Questions about the row below.
1) The entry just left of 82?
2) The entry just right of the smallest entry?
3) The entry just left of the centre entry?
[  7  82 195 136  93 147 166]
1) 7
2) 82
3) 195

arr =
22	-5	-16	-15
19	-4	-19	-13
-13	-17	-12	-2
28	-45	1	1
8	-9	-19	-19
-7	-9	-18	-8
-14	-44	9	24
4	-6	-18	-8
16	-14	-16	-11
22	-18	-6	-7
-13	-13	-14	5
42	-22	0	12
6	-14	-11	5
-5	-52	16	31
Rows and columns are numbered from 0.
Which number is the entry at row 0, column 1? -5
The top-right entry -> -15
Which number is the entry in row 2 and column 1? -17
Which number is the entry in the top-left corner? 22
Which number is the bottom-left entry? -5
Which number is the bottom-right entry? 31
The bottom entry of the column that holds the smallest entry -> -52
The entry at row 2, column 0 is -13
The largest entry -> 42
Which number is the entry at row 1, column 0? 19
Which number is the entry at row 2, column 2? -12
The entry directly below the largest entry is 6
The entry just left of 24 is 9
Which number is the entry at row 1, column 1? -4
Which number is the entry directly above the largest entry? -13
Which number is the entry at row 0, column 2? -16
Which number is the entry in row 1 and column 2? -19
The entry directly below 4 is 16

-360  -151  -128  -269  -391  -399
-648   788  -162  -634  -237  -198
Rows and columns are numbered from 0.
The entry at row 0, column 2: -128
Read off the entry at row 1, column 2.
A: -162
The bottom entry of the column that holds the smallest entry -> -648
The bottom entry of the column that holds the largest entry: 788
Read off the entry in the top-left corner.
A: -360

[ 23  21 -27  13  29 -24   7 -53  -2 -19  16 -18  21 -28]
The entry just right of the largest entry is -24
The entry just left of 16 -> -19

W =
[ 0.018  0.086 -0.158  0.004  0.050  0.027  0.121 -0.077 -0.007 -0.063
  0.179 -0.227  0.038 -0.088  0.040]
The first entry -> 0.018
Which number is the entry just left of 0.121? 0.027
Which number is the third entry from the left? -0.158
Which number is the entry just left of the smallest entry? 0.179
Which number is the second entry from the right? -0.088
Which number is the 5th entry? 0.050
Which number is the entry just left of -0.063? -0.007

Questions about the table below. Rows and columns are numbered from 0.
1) Report the top-right entry.
2) Report the entry in row 1 and column 1.
3) Report the entry at row 2, column 0.
4) Report the top-left entry.
5) Report the entry directly below the smallest entry.
6) Report the entry just left of the smallest entry.
7) Report the entry in row 1 and column 0.
8) Report the entry at row 0, column 2.
[[  5 -22   5  15   7 -34 -29  15   2]
 [-44  35  -3  42  16  10 -11 -25 -57]
 [-10   4 -13 -26 -17  16  14 -19  -6]
 [  9 -15  -5 -26 -14  -3   4   1  15]
 [  5 -17   1   6   1 -23 -19   9   4]
 [ 14 -25 -12 -46 -26  -4   8  -2  24]
 [-10   4 -13 -29 -18  18  17 -20  -6]
 [  5 -21   3  14   5 -33 -29  14   2]
 [-12   7 -16 -31 -20  22  20 -24  -8]
 [  2 -14   2  12   5 -23 -21   8  -2]
 [  3 -19   4  15   7 -31 -28  13   0]
 [  9  17  12  17  14  15  13   9   7]
 [  7  11   9  12  10   9   8   8   6]
 [ -9   3 -15 -34 -21  19  19 -21  -3]]
1) 2
2) 35
3) -10
4) 5
5) -6
6) -25
7) -44
8) 5

Questions about the row below.
1) The maximum?
2) The entry just left of 5?
[2, 8, 8, 1, 4, 5, 8, 6, 2, 9, 3, 8]
1) 9
2) 4

Read these off the matrix that follows.
1) The 3rd largest entry?
2) The last entry, reading row by row?
3) The 1st entry, reading row by row?
4) The top entry of the column that holds the smallest entry?
5) The bottom-left entry?
6) The entry in the top-right corner?
7) The entry directly below 38?
8) The 5th entry from the end, reading row by row?
[[ -4 -29  38 -14  31  -2 -39 -10 -19  39  18]
 [  7 -29  30  16  -8  -9  49  -1  23 -33   7]
 [ -5  13  33 -32   5 -25 -32 -20 -36 -14  30]]
1) 38
2) 30
3) -4
4) -39
5) -5
6) 18
7) 30
8) -32

x =
 18   -2  -13    6   -5  -30
 -9   53    5   50   -5   15
  4  -28  -17   25    0  -11
  1    3  -22   37  -10  -18
 24   43  -20  -14  -10   -1
Counting starts at 0.
The bottom-right entry: -1
The bottom-left entry is 24
Which number is the entry at row 0, column 1?
Answer: -2
Which number is the top-left entry?
Answer: 18
The entry directly above 25: 50
The entry directly below -30 -> 15
Which number is the entry in the top-right corner?
Answer: -30
Which number is the entry just right of 50?
Answer: -5
The entry just right of -2 -> -13
Which number is the maximum?
Answer: 53
Which number is the entry directly below the largest entry?
Answer: -28
Which number is the entry just right of 6?
Answer: -5

Questions about the array below.
1) Report the entry in the bottom-left corner.
2) Report the 3rd smallest entry.
3) Report the entry just right of the largest entry.
4) Report the entry directly above -2.
5) Report the 3rd-last entry, reading row by row.
6) Report the second entry on the diagonal from the top-right corner.
7) Report the entry just left of the smallest entry.
8) Report the entry just right of the smallest entry.
[[ -7 -10  -5 -29 -39 -16  -7 -17   3 -11   2 -13 -17 -17  -4 -13]
 [ 21   2  30  -1  -6 -13  14  17  25  -7 -18   8 -26   2 -24 -15]
 [ 12 -13  -8   9  47   0 -13 -22   8   5  18  11  -8 -11   0  22]
 [ -9  41  16  39  21 -19  26  27  -7  23  12  16   9  13  22 -27]
 [-12  17   5   0  10 -15  32  -1  31 -30 -11  16  14  -4  32  25]
 [ -9   0  26 -10  10  -8  -5  -4 -14 -14  22   9  18  -4  10   1]
 [ -8  10  43 -18 -21 -19  12  25 -10 -33  20   5   1 -17  -9   9]
 [ 34 -15 -11 -11   1  34 -31 -14  -8 -24  -6   2  20  14   1  -3]
 [  8  17  -1   5   2   8  -8  -2  23   5  21  12  12 -14  33 -18]]
1) 8
2) -31
3) 0
4) -14
5) -14
6) -24
7) -29
8) -16

[[-20  25 -12 -32  33  -7 -24 -44 -32]
 [-20  26 -12 -33  34  -7 -25 -46 -33]
 [ 16 -26  17  36 -31  10  30  51  36]
 [ 15 -26  16  35 -30  10  30  50  36]
 [-21  26 -13 -33  34  -7 -25 -46 -34]
 [ 16 -27  17  37 -32  10  31  53  38]
 [ 16 -28  18  38 -32  11  32  54  38]
 [ 16 -27  17  37 -32  10  31  53  38]
 [ 16 -27  17  37 -32  10  31  53  38]
 [-20  24 -11 -31  32  -6 -23 -43 -31]
 [-20  26 -12 -33  34  -7 -25 -46 -33]
 [-20  25 -12 -32  33  -7 -24 -44 -32]
 [-20  24 -11 -31  32  -7 -23 -43 -32]
 [ 16 -27  17  36 -31  10  31  52  36]]
Counting starts at 0.
Read off the entry in row 0 and column 0.
A: -20
The entry at row 2, column 2 -> 17
Read off the entry at row 1, column 2.
A: -12
Read off the top-right entry.
A: -32
The entry in row 0 and column 2 is -12
Read off the entry in row 0 and column 1.
A: 25
Read off the entry in row 2 and column 0.
A: 16
The bottom-right entry -> 36
The maximum is 54
The entry at row 1, column 0 -> -20
The bottom-left entry -> 16
The entry directly below the largest entry -> 53
Read off the entry at row 2, column 1.
A: -26
The entry just left of the largest entry: 32
The entry in row 1 and column 1 -> 26

-41	-4	-34	10
-31	12	-7	27
-6	42	-13	19
-11	-2	-15	30
-17	19	-16	18
-32	25	-29	6
-22	48	-20	13
Rows and columns are numbered from 0.
The top entry of the column that holds the largest entry -> -4
The entry just right of -29: 6
Which number is the entry directly below -15?
A: -16
The entry just left of -4 -> -41
Which number is the entry in row 2 and column 0?
A: -6
Which number is the entry in the bottom-left corner?
A: -22
The entry directly below -29 is -20
The entry in the bottom-right corner is 13
The entry just left of -29 -> 25
Which number is the entry just right of -34?
A: 10
Which number is the entry in row 0 and column 2?
A: -34
